Each row of this table is followed by its label. One hidden rule gives the labels. It looks at one to three of the table's principal directions, none of them among the few with the most spread.
c(33, 23, -68, -22, 49, 19, 27, -19, -37, 94, -56, -97, -21, 87,
  58, 77, 6, 25, 2, -83, -30, -18, -62, -49, 127, -78, 83, 69,
  -59, 118, -11) z888
c(0, 10, -38, 38, 71, 19, 2, 11, -6, 21, -1, 8, 3, 59,
  21, 36, -27, -25, -33, -38, 44, -21, -13, -4, 104, -16, 62, -2,
  -11, 13, -45) z94
c(-43, -44, -50, 22, -29, -4, -9, 16, -47, -10, 23, 20, 63, -65,
  11, 2, -8, -52, -78, -1, 61, 5, 85, -17, 1, 39, -8, -17,
  -23, -18, -18) z95
c(35, 26, -78, -3, 10, 11, -8, 4, -22, 63, -33, -52, 7, 51,
  56, 47, -30, -2, -11, -79, 3, -18, -58, -48, 87, -13, 68, 6,
  -57, 83, 26) z94
c(1, -1, 48, -16, -91, -20, 8, -36, -6, 2, -22, -56, 5, -55,
  -21, -40, 57, 50, 42, -7, -67, 35, 9, 10, -94, 17, -62, 24,
  -14, 30, 63) z77
c(31, 36, 5, -18, 44, 6, 15, -9, 8, 44, -29, -42, -41, 66,
  12, 27, 17, 42, 43, -34, -33, -7, -65, -2, 47, -52, 40, 38,
  -10, 59, 6) z95
c(-2, -27, -38, 49, -42, -5, -10, -28, -47, 18, -4, -43, 62, 1,
  6, 15, -27, -35, -62, -62, 14, 8, 52, -22, 56, 23, 20, 3,
  -41, 16, 15) z94
c(38, 23, -28, -28, 5, 0, -27, 24, 18, 3, 4, 18, -15, 28,
  19, 14, -53, -9, 12, -2, 7, -23, -56, -29, 11, 6, 29, -37,
  0, -1, 31) z77
c(-16, -9, -27, 30, 86, 25, 21, 3, 10, 3, -1, 26, -1, 47,
  23, 35, -14, -36, -32, 13, 35, -21, 10, 5, 92, -31, 37, 5,
  6, -10, -84) z95
c(-1, -26, 10, -25, -17, -21, -29, 27, -6, -42, 47, 55, 10, -32,
  -30, -13, -37, -31, -21, 52, 29, -3, 43, -2, -55, 18, -18, -30,
  34, -73, 9) z621
c(20, 5, 23, -11, 17, 0, 8, -3, 2, 5, -16, -19, -29, 21,
  1, 9, 28, 26, 22, -6, -13, -10, -20, 10, 14, -15, 12, 9,
  -5, 25, -6) z621
c(8, -17, -20, 1, -60, -19, -5, -22, -43, 29, -12, -59, 39, -21,
  8, 7, 13, 0, -18, -42, -19, 19, 35, -18, -8, 6, -1, 24,
  -43, 47, 44) z77
c(46, 13, 30, -46, 127, 18, 12, 41, 19, -8, -8, 26,
  -105, 88, 13, 47, 25, 32, 35, 28, 25, -60, -69, 18,
  77, -56, 71, -1, 26, 9, -78) z77
c(-10, -45, 8, 5, 1, -8, 9, -8, -29, -15, 7, -4, 16, -16,
  -5, 12, 22, -20, -35, 20, 15, -4, 69, 8, 11, -5, -3, 11,
  -5, -11, -36) z621
c(-10, 39, -78, 12, -42, 19, -7, -22, -4, 54, -18, -43, 28, 22,
  23, 4, -73, -6, -7, -71, -36, 24, -62, -57, 33, 0, 9, 21,
  -20, 24, 48) z888
c(-18, -37, 44, -6, -124, -47, -48, 2, -22, -61, 62, 38,
  54, -99, -76, -67, -35, -21, -24, 37, 1, 39, 87, 5,
  -127, 70, -79, -35, 36, -102, 81) z94
c(-25, 19, -2, 23, -70, -3, -4, -30, 11, 10, -1, -19, 32, -30,
  -19, -41, -21, 7, 12, -23, -44, 45, -7, -4, -57, 22, -48, 15,
  5, -12, 54) z94
c(41, 26, -43, -25, 9, -1, -22, 14, -1, 31, -5, -17, -18, 55,
  23, 26, -52, -1, 13, -34, -10, -12, -63, -32, 30, -16, 47, 2,
  -10, 26, 32) z621
c(20, -2, -17, -7, 62, -5, -5, 23, -22, 18, 10, 4, -10, 47,
  8, 41, -8, -11, -19, -14, 37, -23, 5, -2, 63, -33, 60, 9,
  -7, 17, -24) z621
c(-49, -17, -1, 6, -63, -7, 4, -9, -16, -9, 12, 1, 37, -76,
  -16, -38, 18, -4, -14, 13, -8, 39, 50, 4, -79, 29, -59, 14,
  3, -20, 17) z888
c(-11, 46, -3, 22, 41, 22, 18, -7, 41, 20, -16, 11, -8, 25,
  7, -3, -5, 15, 27, -11, -6, -1, -56, 3, 34, -16, 5, -4,
  6, 13, -4) z888
c(3, -3, 41, -18, -75, -23, -15, -7, 20, -32, 13, 17,
  19, -65, -28, -44, 6, 10, 25, 38, -23, 15, 17, 3,
  -102, 38, -61, -34, 11, -30, 63) z77
c(-8, 24, 65, -12, -32, -12, -9, -3, 41, -34, 23, 35, -18, -28,
  -55, -54, -4, 30, 49, 39, -34, 24, -20, 24, -97, 14, -57, -12,
  52, -61, 42) z94
c(-6, -17, -12, 55, -33, -3, -13, -19, -25, -3, 5, -15, 47, -2,
  -11, -3, -25, -27, -47, -44, 19, 6, 41, -4, 35, 35, 8, -14,
  -19, -11, 10) z94
c(10, 40, -8, -13, 60, 21, 17, 15, 29, 23, -24, 3, -41, 35,
  30, 17, 19, 27, 37, -6, 1, -20, -71, 1, 38, -26, 28, -1,
  -5, 43, -18) z888
c(17, -34, -3, -16, 11, -14, -31, 36, -8, -46, 40, 61, 10, -13,
  -9, 12, -42, -46, -40, 48, 58, -33, 42, -10, 1, 23, 14, -58,
  17, -61, -13) z77
c(62, -14, -21, -41, 81, -1, -14, 37, -19, 5, 0, 7, -46, 76,
  33, 68, -16, -14, -13, 3, 41, -60, -21, -15, 91, -37, 89, -13,
  -12, 24, -42) z94
c(18, 10, -22, 38, 36, 13, 1, -11, 3, 19, -15, -16, 6, 59,
  19, 27, -25, -16, -14, -41, 9, -15, -19, -3, 85, -10, 46, -2,
  -17, 22, -18) z94
c(27, 9, 75, 4, 46, -4, 10, -10, 13, -12, -4, -11, -55, 56,
  -35, 1, 35, 41, 39, 0, -21, -9, -20, 44, 16, -31, 18, 21,
  27, -3, -22) z94
c(-5, -6, -50, 25, 16, 10, 8, -15, -19, 31, -13, -25, 32, 24,
  28, 33, -20, -28, -36, -34, 12, -4, 13, -23, 74, -16, 32, 14,
  -30, 31, -17) z95
c(10, -3, 41, 1, -27, -7, -9, -6, 27, -37, 7, 25, 0, -25,
  -21, -26, -1, 3, 16, 32, -8, -5, 4, 11, -42, 29, -32, -39,
  16, -35, 20) z888
c(14, -36, 34, -23, -53, -35, -32, 11, -14, -43, 38, 22, 11, -36,
  -37, -23, -13, -16, -6, 41, 0, 11, 55, 13, -86, 26, -30, -15,
  24, -53, 33) z95
c(-38, -31, 44, -8, -70, -11, -11, 5, 4, -63, 32, 41,
  7, -88, -43, -61, 11, -3, -2, 60, -5, 26, 51, 21,
  -122, 53, -83, -19, 42, -82, 7) z77
c(-6, 54, 11, -12, -9, 14, 25, -22, 24, 41, -36, -39, -22, 1,
  2, -14, 31, 61, 57, -31, -52, 15, -75, -10, -9, -22, -17, 25,
  -9, 51, 39) z77
c(-30, 33, -2, 3, -21, 11, 14, -10, 30, 11, -10, 5, 7, -32,
  0, -30, 8, 19, 29, 3, -25, 24, -32, -2, -42, 6, -40, 3,
  6, 4, 24) z94
c(59, -6, -18, -17, 42, -16, -29, 22, -26, 13, 14, -8, -19, 78,
  5, 49, -45, -17, -15, -27, 23, -30, -11, -13, 66, -29, 78, 0,
  -6, 11, 2) z94
c(-17, -11, -12, 0, 102, 26, 35, 19, -6, 8, -13, 15,
  -36, 30, 31, 40, 46, -2, -16, 17, 42, -31, 5, 15,
  81, -40, 40, 18, -3, 23, -100) z95
c(-31, -18, -17, 46, 10, 2, -13, 8, 11, -34, 37, 66, 54, -24,
  -13, -8, -51, -64, -55, 29, 56, -4, 57, 0, 16, 32, -9, -48,
  17, -69, -22) z94
c(4, -13, 12, -11, -9, -4, 5, -4, -25, 5, -8, -30, -17, 2,
  -4, 4, 27, 19, 3, -13, -13, 4, 9, 5, -5, -8, 3, 28,
  -6, 16, -7) z621
c(40, -51, -31, 18, 70, -4, 9, -3, -53, 21, -17, -39, 13, 66,
  43, 83, 18, -40, -60, -28, 46, -45, 61, -2, 127, -39, 90, 15,
  -54, 61, -69) z621
c(2, 9, 5, -9, 36, 10, 18, -6, -13, 25, -15, -33, -38, 44,
  1, 18, 21, 29, 15, -23, -21, 1, -26, 6, 36, -41, 24, 49,
  4, 26, -28) z95
c(-33, 1, 37, -6, -50, 1, 18, -19, 14, -15, -9, -5, -2, -63,
  -19, -46, 46, 32, 29, 25, -37, 28, 6, 14, -81, 19, -69, 9,
  12, -11, 15) z888
c(78, 43, 13, -9, 21, 9, 23, -38, 0, 69, -82, -122,
  -60, 101, 42, 43, 54, 78, 69, -95, -74, -19, -104, -3,
  88, -48, 65, 48, -60, 127, 27) z94
c(6, 12, -13, 21, 38, 12, -6, 16, 18, -5, 2, 26, -5, 26,
  14, 8, -19, -16, -7, -5, 30, -17, -21, 6, 39, 9, 27, -26,
  2, -5, -21) z888
c(23, 18, 11, 27, 20, 2, -2, -15, -10, 23, -11, -36, -14, 59,
  -12, 14, -8, 21, 4, -59, -9, -4, -29, 5, 61, -15, 40, 17,
  -8, 21, 7) z94
c(14, -16, -16, 21, 7, -6, -15, 5, -14, -5, 11, 6, 21, 18,
  6, 16, -25, -32, -32, -13, 28, -11, 25, -1, 35, 11, 28, -16,
  -11, -5, -6) z94
c(-51, -51, -26, 49, -13, -1, -4, 3, -28, -29, 31, 36, 61, -48,
  -4, -9, -14, -65, -76, 18, 54, 13, 101, 11, -1, 36, -19, -12,
  0, -49, -44) z95
c(5, 7, -29, 32, 107, 10, 1, 26, 20, 4, 17, 55, 12, 55,
  21, 43, -33, -49, -32, 13, 69, -35, 6, 8, 98, -26, 63, -29,
  2, -6, -56) z888
c(-3, 2, 53, -22, 31, 4, 27, -5, 26, -13, -12, 4, -46, 1,
  -10, -9, 57, 36, 44, 43, -27, -1, -11, 33, -27, -28, -22, 21,
  23, 2, -31) z94
c(29, 20, -7, 11, 50, -1, -4, -7, 11, 21, 2, 0, 4, 66,
  -3, 33, -41, -13, -2, -16, 5, -17, -20, -10, 74, -39, 48, -1,
  0, 6, 3) z94
c(14, -50, -2, 3, 40, -10, -6, 25, -51, -15, 12, 2, -7, 15,
  8, 35, 25, -22, -49, -2, 57, -29, 62, 15, 51, -1, 48, 1,
  -16, 6, -57) z77
c(17, 18, 12, -26, -26, -8, -12, 2, 17, -2, 2, 2, -12, -5,
  -8, -15, -11, 17, 32, 10, -27, 6, -32, -6, -46, 3, -16, -7,
  11, -4, 40) z621
c(26, -12, 27, -27, -28, -21, -22, 3, 3, -26, 21, 13, -5, -4,
  -26, -9, -23, -4, 10, 30, -13, -2, 11, -1, -44, 5, -12, -15,
  20, -36, 30) z888
c(6, -15, 25, 5, -105, -27, -16, -25, -32, -2, -5, -53,
  26, -48, -25, -35, 22, 23, 5, -37, -39, 34, 31, 3,
  -76, 41, -40, 13, -20, 14, 71) z888
c(-33, 15, -54, 39, 0, 19, 3, -1, 14, 14, -1, 23, 50, -21,
  25, -2, -34, -36, -31, -14, 29, 4, 0, -22, 31, 22, -4, -27,
  -17, -1, 0) z77
c(-43, -5, 5, 27, -74, 0, -4, -26, -4, -12, 12, -8, 29, -43,
  -32, -48, -20, -3, -8, -9, -33, 47, 22, 2, -66, 32, -60, 18,
  21, -46, 25) z94
c(-28, -13, 49, 32, -14, 1, -1, -9, 26, -54, 25, 50, 14, -36,
  -42, -40, -7, -13, -9, 42, 12, 6, 36, 26, -36, 34, -47, -36,
  38, -78, -14) z94
c(-3, -6, 25, -54, -79, -23, -25, 10, 3, -33, 30, 29,
  7, -73, -40, -41, -22, 9, 15, 51, -19, 13, 11, -22,
  -113, 29, -62, -28, 30, -59, 65) z95
c(-23, -23, 94, -4, -27, -28, -20, 15, 20, -80, 60, 76,
  -9, -56, -83, -64, 7, 2, 14, 82, 8, 22, 59, 55,
  -127, 32, -69, -24, 76, -116, 5) z94
c(-21, -43, -38, 31, -6, 1, -19, 19, -22, -32, 27, 42, 45, -30,
  11, 5, -35, -66, -71, 15, 64, -11, 68, -7, 19, 43, 5, -40,
  -5, -45, -35) z621
c(-18, 64, -27, -6, -99, 13, -2, -26, 46, 28, -29, -22, 27, -56,
  11, -52, -27, 33, 51, -28, -66, 37, -86, -42, -78, 40, -67, -20,
  -13, 22, 104) z888
c(-17, 50, 27, 27, 21, 27, 53, -50, 30, 50, -60, -67, -27, 29,
  9, -8, 68, 68, 60, -47, -68, 22, -64, 19, 33, -40, -13, 57,
  -17, 76, -5) z888
c(-35, -2, -9, 5, 49, 19, 23, 15, 7, -4, 0, 32, -5, -17,
  13, 6, 26, -7, -13, 27, 34, -10, 11, 8, 22, -9, -2, -3,
  5, -5, -55) z95
c(47, 1, 47, -11, 63, 0, 11, -6, 11, -3, -15, -14, -50, 68,
  -5, 31, 25, 26, 25, 5, -9, -34, -23, 19, 61, -42, 43, 5,
  5, 18, -31) z94
c(37, 25, -13, -18, 98, 12, 6, 26, 17, 21, -10, 14, -43, 73,
  29, 48, -2, 5, 16, -1, 27, -42, -54, -2, 84, -46, 69, -7,
  -5, 36, -35) z77
c(2, 1, 32, -5, -11, -8, -36, 39, 49, -72, 46, 96, -7, -34,
  -27, -44, -42, -26, 12, 71, 32, -8, -3, 23, -85, 55, -36, -76,
  54, -94, 12) z95
c(4, 4, 30, -24, 50, -1, 12, 17, 27, -15, 5, 35, -30, 3,
  -1, 3, 30, 9, 27, 53, 8, -15, -5, 24, -14, -24, -2, -6,
  21, -6, -29) z888
c(-36, 21, 27, 33, -31, 20, 35, -40, 30, 6, -36, -27, 6, -36,
  0, -37, 52, 37, 32, -11, -43, 26, -18, 17, -25, 15, -54, 12,
  -8, 23, 4) z95
c(33, -32, -31, -46, 44, -25, -39, 62, -16, -26, 49, 68, 3, 10,
  12, 38, -47, -58, -36, 56, 71, -38, 38, -12, 2, -6, 46, -41,
  11, -35, -15) z95
c(53, 0, 3, -28, 60, -7, -23, 37, 5, -12, 14, 26, -45, 63,
  9, 33, -25, -9, 7, 12, 29, -39, -30, 6, 37, -17, 60, -22,
  12, -5, -19) z95
c(15, 38, 3, -24, 56, 26, 36, -13, 11, 46, -46, -49, -62, 61,
  23, 28, 39, 58, 48, -31, -40, -13, -83, -6, 61, -59, 32, 47,
  -10, 66, -24) z77
c(5, 10, -28, -24, -24, -6, -7, 4, -10, 23, -2, -15, 10, -10,
  10, 6, -15, 3, 2, -14, -10, 6, -14, -28, -11, -5, 2, 6,
  -14, 20, 35) z888
c(25, -8, -18, 11, 26, -1, 1, 0, -17, 18, -16, -23, 8, 29,
  29, 34, 12, -10, -17, -27, 20, -21, 8, -3, 63, -8, 44, -3,
  -36, 47, -13) z621
c(-8, 14, -48, 6, -2, 8, -1, 14, -19, 32, -12, -18, 12, -4,
  30, 10, 2, 1, -14, -45, 18, 2, -18, -17, 23, 10, 22, 5,
  -32, 44, 9) z95
Here are more rows. What is the label of each one?
c(-7, 37, 69, -11, -46, -10, -10, -2, 51, -32, 14, 28,
  -28, -31, -50, -68, 4, 43, 69, 31, -47, 32, -43, 32,
  -122, 25, -67, -12, 52, -49, 55) ~ z94
c(-15, -6, 20, -1, -39, 0, -8, -3, 12, -31, 13, 20, -1, -32,
  -23, -34, -12, 1, 7, 23, -14, 15, 4, 6, -58, 28, -42, -12,
  26, -48, 11) ~ z95
c(-6, 35, -73, 66, 68, 38, -5, 14, 6, 32, -9, 9, 7, 77,
  38, 31, -64, -32, -37, -76, 49, -18, -57, -15, 127, 5, 74, -15,
  -16, 15, -39) ~ z94
c(-27, 7, 33, 38, -67, -10, 7, -48, 11, -2, -1, -17, 50, -44,
  -40, -42, 2, 8, 5, -10, -39, 39, 30, 5, -45, 20, -59, 3,
  2, -18, 52) ~ z94
c(-8, 9, -27, 12, 54, 14, 4, 7, 27, -1, 10, 43, 12, 25,
  13, 20, -40, -36, -17, 25, 27, -17, -6, -10, 51, -18, 19, -20,
  12, -24, -33) ~ z95
c(5, -42, 8, -6, 20, -14, 7, -7, -23, -9, 11, -1, 14, 4,
  -2, 25, 12, -26, -28, 31, 12, -9, 67, 8, 20, -27, 10, 15,
  -3, -6, -34) ~ z621
c(-2, 4, -1, 4, 37, 3, -10, 24, 6, -11, 21, 35, -15, 22,
  -8, 3, -22, -12, -6, 7, 29, -8, -8, 10, 11, -2, 19, -9,
  23, -29, -22) ~ z888
c(34, -7, -3, -24, 101, -3, 2, 36, -8, 8, 5, 17, -40, 65,
  21, 53, 16, -7, -1, 15, 41, -39, -4, 16, 67, -50, 71, 8,
  -1, 26, -56) ~ z94
c(11, 12, 34, -21, 42, 14, 28, -1, 4, 11, -32, -29, -63, 27,
  9, 11, 66, 54, 40, -6, -21, -14, -42, 19, 22, -31, 13, 30,
  -1, 43, -35) ~ z94
c(-43, -53, -15, 27, -79, -21, -23, -3, -26, -42, 44, 38, 84, -91,
  -25, -33, -33, -64, -68, 33, 35, 25, 112, -6, -66, 59, -55, -32,
  5, -72, 16) ~ z621
c(-35, -4, 19, 7, -28, 4, 27, -19, 2, 1, -19, -17, 11, -55,
  1, -25, 62, 23, 12, 10, -19, 21, 22, 15, -42, 10, -47, 16,
  -11, 21, -3) ~ z95
c(-47, -3, 17, -4, -63, 0, 6, -11, 1, -17, 9, 6, 11, -70,
  -27, -50, 14, 15, 9, 20, -27, 38, 18, 4, -91, 26, -72, 13,
  23, -37, 19) ~ z94
c(-17, 0, -20, 27, 48, 8, -7, 20, 16, -15, 26, 56, 15, 15,
  1, 7, -39, -43, -28, 21, 47, -9, 14, 7, 30, 3, 17, -24,
  20, -42, -36) ~ z888
c(7, 24, -47, 5, 0, 22, 22, -26, -17, 62, -50, -76, -4, 36,
  42, 30, 11, 25, 6, -73, -33, 0, -53, -34, 73, -26, 32, 39,
  -47, 84, 6) ~ z77
c(-19, -16, -39, 21, -76, -8, -37, 10, 8, -34, 31, 47, 67, -65,
  1, -33, -68, -60, -41, 19, 27, 12, 37, -23, -57, 72, -40, -63,
  1, -59, 42) ~ z621
c(-8, 31, -15, -9, -6, 8, -8, 11, 19, 7, 5, 15, -10, 2,
  -3, -16, -31, 9, 20, -5, -10, 10, -48, -11, -24, 4, -9, -3,
  18, -14, 23) ~ z621
c(-16, -40, 49, -3, -21, -21, 7, -12, 5, -40, 20, 24, 17, -46,
  -28, -22, 30, -14, -2, 68, -8, 14, 76, 32, -68, 3, -50, 2,
  23, -41, -13) ~ z621
c(-10, 22, -17, -10, -41, 5, 11, -25, 0, 34, -24, -43, 8, -13,
  9, -10, 4, 24, 23, -27, -48, 25, -31, -22, -21, -9, -23, 30,
  -15, 34, 38) ~ z94
c(16, 18, -45, -9, -47, -2, -13, -10, 3, 28, -16, -27, 26, -4,
  28, 3, -33, -7, 7, -28, -26, 9, -31, -36, -9, 11, -1, -7,
  -30, 35, 56) ~ z94
c(-21, 10, -33, 0, -32, 2, 3, 2, -17, 28, -10, -26, 14, -25,
  17, -11, 12, 9, 1, -32, -10, 25, -9, -8, -28, 10, -11, 25,
  -20, 34, 22) ~ z95
c(25, -30, -36, -11, 92, -10, -12, 43, -32, 4, 26, 33, 2, 48,
  24, 65, -18, -49, -52, 13, 79, -44, 42, -3, 88, -35, 82, -11,
  -11, 7, -57) ~ z94
c(-16, -33, 11, 71, -43, -8, -10, -22, -27, -22, 8, -10, 54, -25,
  -19, -17, 3, -28, -52, -35, 26, 12, 73, 19, 13, 52, -10, -19,
  -19, -17, 0) ~ z94
c(-45, -62, 13, 21, 19, -6, 14, 5, -25, -40, 28, 43, 37, -55,
  -13, 1, 33, -46, -60, 59, 54, -3, 118, 25, -4, 8, -24, -6,
  9, -46, -71) ~ z888
c(7, -28, -52, 61, 58, 10, -10, 10, -3, -12, 10, 40, 54, 30,
  38, 45, -46, -83, -78, -4, 84, -40, 51, -8, 117, 18, 58, -57,
  -30, -7, -54) ~ z94
c(54, 55, -7, -48, 7, 10, 1, 4, 19, 44, -45, -49,
  -59, 49, 31, 17, 11, 62, 69, -42, -47, -19, -119, -25,
  18, -24, 33, 7, -23, 78, 46) ~ z888
c(-33, 7, 47, 33, -44, 8, 12, -25, 42, -36, -6, 20, 12, -54,
  -22, -56, 26, 14, 24, 27, -24, 23, 6, 29, -66, 43, -71, -25,
  19, -33, 10) ~ z888
c(-24, -21, 16, -13, -69, -12, -2, -8, -6, -23, 9, 2, 18, -68,
  -17, -37, 17, 3, 3, 29, -22, 27, 37, 4, -89, 29, -61, 1,
  9, -25, 24) ~ z888
c(4, -1, 21, 14, 14, -5, -13, 10, 7, -21, 21, 26, -9, 16,
  -21, -9, -18, -8, -3, 7, 15, -2, 4, 19, -4, 9, 6, -12,
  25, -37, -9) ~ z94
c(2, 16, -50, -13, -58, 5, -1, -10, -28, 46, -31, -64, 9, -13,
  30, 2, 1, 22, 4, -64, -31, 17, -37, -38, -4, 11, 1, 25,
  -42, 62, 46) ~ z95
c(-33, 8, -3, 42, 71, 36, 38, -6, 20, 5, -22, 8, -20, 27,
  22, 9, 32, 2, -4, -3, 16, -7, -15, 26, 66, -15, 12, 15,
  3, 12, -82) ~ z95
c(-69, -8, 56, 13, -102, -1, 3, -18, 34, -65, 23, 50,
  31, -127, -54, -95, 17, 9, 13, 65, -22, 44, 41, 18,
  -127, 72, -127, -36, 45, -93, 31) ~ z621
c(-8, -11, -22, 14, 5, 1, -20, 32, -12, -19, 21, 34, 8, -9,
  7, -2, -20, -28, -31, -3, 49, -8, 16, 4, 1, 34, 15, -28,
  2, -23, -15) ~ z621
c(5, -19, 59, -44, 38, -11, -1, 31, 17, -50, 29, 58, -48, -12,
  -29, -10, 28, 9, 22, 84, 15, -17, 18, 33, -54, -14, -17, -12,
  50, -55, -36) ~ z888
c(34, -38, 0, -15, -4, -21, -34, 27, -14, -39, 30, 35, 7, 0,
  -4, 14, -33, -40, -31, 31, 40, -27, 40, -4, -5, 23, 20, -44,
  5, -38, -2) ~ z621
c(-3, -25, -1, -36, 41, -2, 22, 10, -31, 14, -7, -20, -31, 12,
  14, 30, 49, 12, -1, 18, -1, -5, 23, 10, 11, -47, 18, 52,
  -4, 30, -50) ~ z95
c(20, -5, -16, 5, 34, -5, -13, 11, 8, -5, 16, 27, 14, 30,
  8, 24, -39, -37, -19, 15, 27, -19, 11, -5, 38, -11, 31, -22,
  2, -14, -10) ~ z888
c(-41, -56, -15, 33, -61, -21, -36, 26, -29, -60, 57, 69, 76, -96,
  -23, -33, -33, -72, -81, 36, 76, 10, 114, 3, -62, 82, -40, -62,
  8, -85, 3) ~ z77
